Families of rows that turns and mirrors carry onto each other, the same ones carrying the whole set onto itself: the rest of each named row's family, in list order:
10 families of 3 rows:
K161: [ 1.89  3.19  2.38 -3.85  2.17 -0.38 -3.19 -1.32  1.52 -1.00]
K567: [ 2.42  3.62  1.38 -2.62  0.07  0.83 -2.85 -1.43  1.09 -2.08]
K806: [ 2.67  2.57  1.93 -1.98  1.77 -0.92 -3.00  0.37  2.40 -1.61]
K789: [ 1.82 -1.85 -1.97 -0.12 -0.43  1.08 -3.51  0.59 -0.76  0.92]
K363: [ 2.70 -2.49 -1.06 -2.61 -1.35 -1.32 -2.33 -0.21 -0.84  1.12]
K156: [ 1.45  1.92  2.42 -1.01  2.52 -0.18 -1.62 -0.52  0.93 -1.55]
K640: [ 3.00  0.63  2.04 -3.07  0.75 -2.01 -1.08 -0.67  0.02 -0.95]
K54: [ 2.41 -1.47 -2.41 -1.27 -1.29 -0.01 -4.90  1.12  1.04  1.19]
K366: [-2.60 -1.18  0.14 -2.69  1.59 -0.06 -3.78 -1.43  3.65  2.77]
K447: [ 2.05  2.26  2.76 -1.84  1.67  0.73 -1.76  0.09  2.09 -1.40]
K797: [-3.24 -2.09  0.63 -2.13  0.93 -1.00 -2.58 -1.94  2.21  1.21]
K243: [ 3.23 -0.22 -2.27 -2.63 -0.89  1.04 -5.10  0.10 -0.49  1.22]
K994: [ 2.88  2.24  1.61 -2.45  1.39  2.07 -1.85 -1.16  0.21 -1.37]
K10: [-2.96 -1.80  1.06 -3.12  0.23 -0.35 -2.55 -1.65  3.57  1.49]
K597: [ 1.37 -0.64 -2.65 -2.25 -2.75  1.58 -4.65 -1.09  0.09  0.82]
K233: [ 3.12 -0.34 -2.00  0.29 -0.30  1.46 -3.89  0.23  0.46  0.95]
K641: [-2.51 -1.94 -0.65 -1.66  0.25 -0.48 -3.53 -2.43  3.19  2.15]
K198: [-2.26 -1.32 -0.30 -4.69  0.17 -0.87 -4.42 -2.61  2.29  1.91]
K367: [ 1.06 -2.24 -2.20 -2.33 -1.34  2.47 -3.45 -1.07 -0.30  1.48]
K74: [-2.51 -0.72  1.45 -4.15  0.94  0.62 -1.77 -3.33  2.39  0.51]
K864: [ 1.68  2.74  2.15 -1.79  3.11  0.60 -2.91  0.02  2.59  0.01]
K578: [-0.84 -2.19  1.10 -4.08 -0.03 -2.73 -1.38 -2.06  1.31  0.92]
K976: [ 1.28  3.28  1.86 -4.20  0.65  0.46 -4.01 -0.32  1.06 -2.06]
K699: [ 2.31 -0.71 -2.01 -0.76  0.27  1.85 -4.61  1.21  0.88  2.21]
K76: [-2.90 -0.24  0.22 -5.17 -0.58 -0.41 -4.82 -1.79  2.30  0.27]
K898: [-2.45 -1.25  0.58 -3.41  0.40 -1.96 -3.75 -1.46  4.01  1.17]
K244: [ 2.28 -1.75 -1.88 -0.99 -1.39  1.84 -3.75  1.06  0.38  1.29]
K295: [-2.77  0.21  0.59 -4.15 -0.84 -0.51 -3.29 -3.45  2.92  0.28]
K68: [ 1.54 -0.12 -2.07 -3.43 -1.92  1.35 -5.78  0.61 -0.24  0.12]
K451: [ 0.99  2.57  2.45 -1.15  2.56 -0.16 -2.14 -1.60  2.85 -0.93]

The rest of the family of K367: K994, K74
The rest of the family of K156: K789, K797
The rest of the family of K295: K567, K597
The rest of the family of K898: K806, K54
The rest of the family of K76: K976, K68
The rest of the family of K864: K366, K699
The rest of the family of K198: K161, K243

Families of rows that turns and mirrors carry onto each other, the same ones carrying the whole set onto itself: the rest of each named row's family, in list order:
4 families of 8 rows:
K442: [ 1.50  0.78  1.53 -1.33  2.99  0.86  0.39  3.86 -0.57 -0.16 -0.50 -0.47
  1.18]
K228: [ 1.62  0.01 -1.58  0.40 -1.88 -0.47 -2.21 -1.32 -1.86 -2.12 -2.06 -0.45
  0.72]
K241: [ 0.15 -1.02 -2.03 -0.10 -2.51  0.75  0.87 -4.03  1.29  0.64 -1.69 -0.67
 -1.51]
K913: [ 1.10 -3.78 -1.22 -1.77  1.62  1.39 -0.63 -2.03 -0.34  0.76 -3.70 -1.66
 -0.39]
K825: [ 1.07 -0.04 -0.18 -0.72 -1.14 -1.40 -3.10 -0.80 -2.00 -0.30 -0.24 -0.73
  1.60]
K232: [ 0.60 -0.11 -0.34 -0.72  1.66  3.00  4.37  0.57  2.68  0.81 -1.98 -0.41
 -1.96]
K852: [ 0.75 -4.64 -1.11 -2.17  0.64  2.17 -0.28 -0.30 -1.06 -0.12 -2.55  0.30
 -0.40]
K585: [ 1.82  0.18  0.62  0.20 -1.97 -0.31 -2.15 -0.95 -1.37 -1.77 -1.61 -1.02
  2.36]
K954: [ 1.05  4.00  0.18  0.95  0.53  0.17  1.15 -0.06  1.74 -1.43  1.08 -0.18
  1.00]
K162: [ 0.66  0.84  0.17 -1.98  2.77  0.49 -0.64  3.83 -0.16 -1.06 -2.23 -1.64
  0.40]
K936: [ 0.74  0.67 -0.67 -3.26 -1.88  2.88  1.12  0.78 -1.96  0.64  1.36 -2.33
 -0.34]
K103: [ 1.09 -4.33 -0.63 -2.13  0.27  1.66 -0.15 -0.28 -1.04  1.38 -2.83 -1.45
 -1.79]
K5: [ 1.91  3.71  0.61 -0.78 -1.31 -1.04  1.51 -0.14  2.01 -0.60  0.72  0.05
 -0.90]
K36: [ 1.39 -0.55 -0.78  1.93  2.96  1.08 -0.59 -0.54  2.60  0.13 -4.00  0.11
  0.29]
K423: [ 1.14  3.37  0.76  0.60 -0.72  0.56  1.60  1.57  1.09 -0.83  2.08 -0.14
 -0.60]
K258: [ 1.89  0.12 -0.77 -0.04 -2.89  1.34  1.92 -3.91  0.76 -1.17 -1.38 -0.02
 -1.19]
K89: [ 1.13 -1.08 -0.65  0.66 -2.21  1.33  1.82 -4.08  0.87  1.40  0.16  0.33
 -0.94]
K191: [ 1.33  0.20  0.62 -4.11 -0.97  1.86  1.95 -0.51 -1.87  1.59  0.16 -2.91
 -0.70]
K614: [ 0.30 -0.49  0.25 -1.02  3.78  0.61 -0.94  3.44 -0.07  0.98 -0.29 -1.74
  0.23]
K977: [ 1.11  4.32  0.60  0.82 -0.04 -0.46  1.44 -0.01  1.78  0.47  0.51 -1.64
 -0.16]
K178: [ 2.30 -1.20 -1.22  0.34 -1.96  0.83  2.99 -3.48  2.29  0.22 -0.71 -0.36
 -0.77]
K903: [ 0.49 -0.33  1.05 -1.64  2.74  2.36  3.19  0.92  2.58  2.07  0.29 -1.16
 -1.54]
K790: [ 2.25 -0.55 -0.12 -4.20 -1.49  1.05  0.15  0.45 -2.25  0.77  0.95 -1.39
 -1.61]
K40: [ 0.02  0.17 -0.37  3.06  2.37  0.88  0.82 -0.89  3.02 -0.88 -2.61 -0.34
  0.63]
K762: [ 0.33 -0.38 -1.09  2.68  1.54 -0.21 -0.67  0.35  2.50 -1.10 -2.30  1.77
  0.33]
K988: [-0.27 -3.95 -1.18 -0.66  1.83  2.72 -0.28 -0.14 -1.38  1.11 -2.85 -1.22
  0.53]
K457: [-0.03 -0.44 -1.05 -1.55  2.59  2.02  3.28  0.71  2.04  2.07 -0.44 -0.30
 -2.92]
K50: [ 0.73  0.23  0.21 -3.13 -2.16  0.85  1.58  0.11 -1.90 -0.15  2.21 -1.72
 -1.16]
K545: [ 1.76 -1.22  0.40 -1.00  2.11  2.31  4.76 -0.34  1.26  1.82 -0.13 -0.85
 -1.69]
K575: [ 0.43  0.79 -0.91 -0.03 -1.17 -0.29 -3.86 -0.11 -0.54 -1.96 -1.49 -0.88
  0.69]
K553: [ 1.11 -0.88  0.22  1.92  2.53 -1.13  0.03 -1.02  2.67 -0.38 -3.32  0.95
 -0.20]
K284: [-0.24  0.84  0.73 -1.51  2.73  1.07 -1.98  3.09 -1.52 -0.31 -1.01 -1.27
 -0.03]

The rest of the family of K40: K913, K423, K258, K614, K790, K545, K575
The rest of the family of K903: K228, K954, K103, K36, K178, K50, K284

Families of rows that turns and mirrors carry onto each other, the same ones carrying the whole set onto itself: the rest of each named row's family, in list order:
4 families of 8 rows:
K223: [-3.27  1.97  0.45  1.68  1.29 -0.09 -2.55  2.41  1.35  2.31 -0.93  1.09]
K572: [-2.55  2.43 -0.27 -0.20  1.32 -1.90 -1.02  2.76 -0.26  0.65  2.46  1.07]
K317: [-5.04 -0.77  2.00 -0.76 -0.64 -1.59  0.19  1.33  0.84  1.45 -2.68 -2.17]
K26: [-0.64  0.74  2.16 -0.58  2.06 -2.12  0.48 -1.13  2.22 -1.28 -3.40 -0.59]
K508: [-0.70  0.19 -0.28 -2.89 -0.87 -0.61 -1.01  2.79 -2.15  3.98 -2.93 -1.03]
K407: [ 1.19  0.64  0.34 -0.36  0.55  0.02 -2.90  0.04  2.54  1.10 -3.79 -0.90]
K680: [ 1.26  1.60  0.16 -1.79  2.51 -2.85  2.35  0.24 -0.04 -0.46 -3.36 -0.46]
K727: [-0.40  1.07 -2.98 -0.25 -0.57 -4.00 -1.39  1.37  0.29  1.35 -1.29  3.04]
K398: [-2.72 -2.92 -0.42 -1.73 -1.13 -2.40  2.31 -0.91 -0.13  0.50 -0.27  0.40]
K816: [-1.94  3.03 -1.97  1.02  1.77 -1.62 -0.15  3.78 -0.22  2.38 -0.22  1.26]
K613: [-3.79 -0.81 -0.86 -1.83 -1.24 -3.00  1.95  2.48 -0.90  2.19 -2.67 -2.13]
K410: [-2.42 -0.79 -0.53 -2.00  0.74 -0.19  0.05  0.91 -1.95  3.25 -3.60 -3.10]
K73: [-1.27  0.15 -0.84  0.71 -0.47 -2.45 -3.32 -0.29  2.28  0.89 -2.28  2.51]
K981: [-0.33  0.13 -1.35  0.01  0.05  0.16 -1.36  1.24  0.14  2.04  2.16  2.71]
K194: [-2.79  0.63 -3.94  1.39  0.12 -2.65 -1.81  1.47  0.93  1.68 -0.16  1.03]
K175: [-1.95 -1.61 -2.22 -1.85 -2.04 -4.36 -1.44 -0.38  0.11  0.50 -1.14  0.68]
K538: [-1.15 -0.31 -1.93 -1.69 -2.41 -4.75  0.81  1.86  1.69 -0.35 -0.89 -0.62]
K193: [ 2.61  1.21 -1.77 -1.59  0.63 -0.67 -0.63  1.67  0.59  1.94 -3.79 -1.79]
K345: [-0.18 -1.45 -2.03 -0.19  0.73  1.93  0.00  0.20 -0.39  3.82 -2.45 -0.86]
K751: [-1.62  2.15  0.69 -0.53  3.90 -2.62  1.55  0.08 -0.78 -0.72 -0.33  0.73]
K618: [-3.30  1.82  3.75 -0.57  1.79 -1.19  0.10  1.69  0.84 -0.08 -0.34 -0.20]
K259: [ 1.87  2.01 -0.76 -0.60  3.28 -0.85  0.31  0.19  1.26 -0.62 -1.79 -1.99]
K869: [-2.82  0.42  0.19  0.52  2.87  0.26  2.22  0.77 -1.13  1.92  0.67  1.36]
K551: [ 1.88  0.76  0.28 -2.87  1.41  0.45 -2.02  0.46 -1.48  2.17 -2.44 -1.29]
K980: [-0.53 -1.56 -3.55  0.99 -0.66 -1.56  0.50 -0.28  2.61  0.42  0.08  0.64]
K631: [-2.25 -1.87  0.22 -2.00 -1.47  0.97  0.88  2.04 -0.46  2.61  0.79 -2.02]
K364: [ 0.13  0.06  0.57 -0.73  2.01  0.01  3.11  0.42  1.56 -0.85  0.71 -1.61]
K514: [-2.26  0.05  1.81 -1.21 -0.27  0.60 -3.00  1.47 -0.31  3.52 -3.11 -0.55]
K445: [-2.33 -0.83  0.88 -0.87 -1.79 -3.55 -0.78  0.03  3.28 -1.16 -1.65 -0.69]
K334: [ 2.58 -1.12 -0.09 -2.16  0.86  0.05  0.44 -1.59  0.16  0.61 -1.43  0.65]
K248: [-2.46 -1.59 -0.79 -2.65 -2.07 -2.37  0.18  1.48  0.43  0.70 -1.12 -3.80]
K900: [-1.06  2.98  1.59 -1.64  2.13 -2.20  1.88  3.11 -0.74  0.11  0.28 -0.02]

The rest of the family of K345: K398, K981, K869, K980, K631, K364, K334
The rest of the family of K259: K572, K410, K194, K175, K751, K551, K248

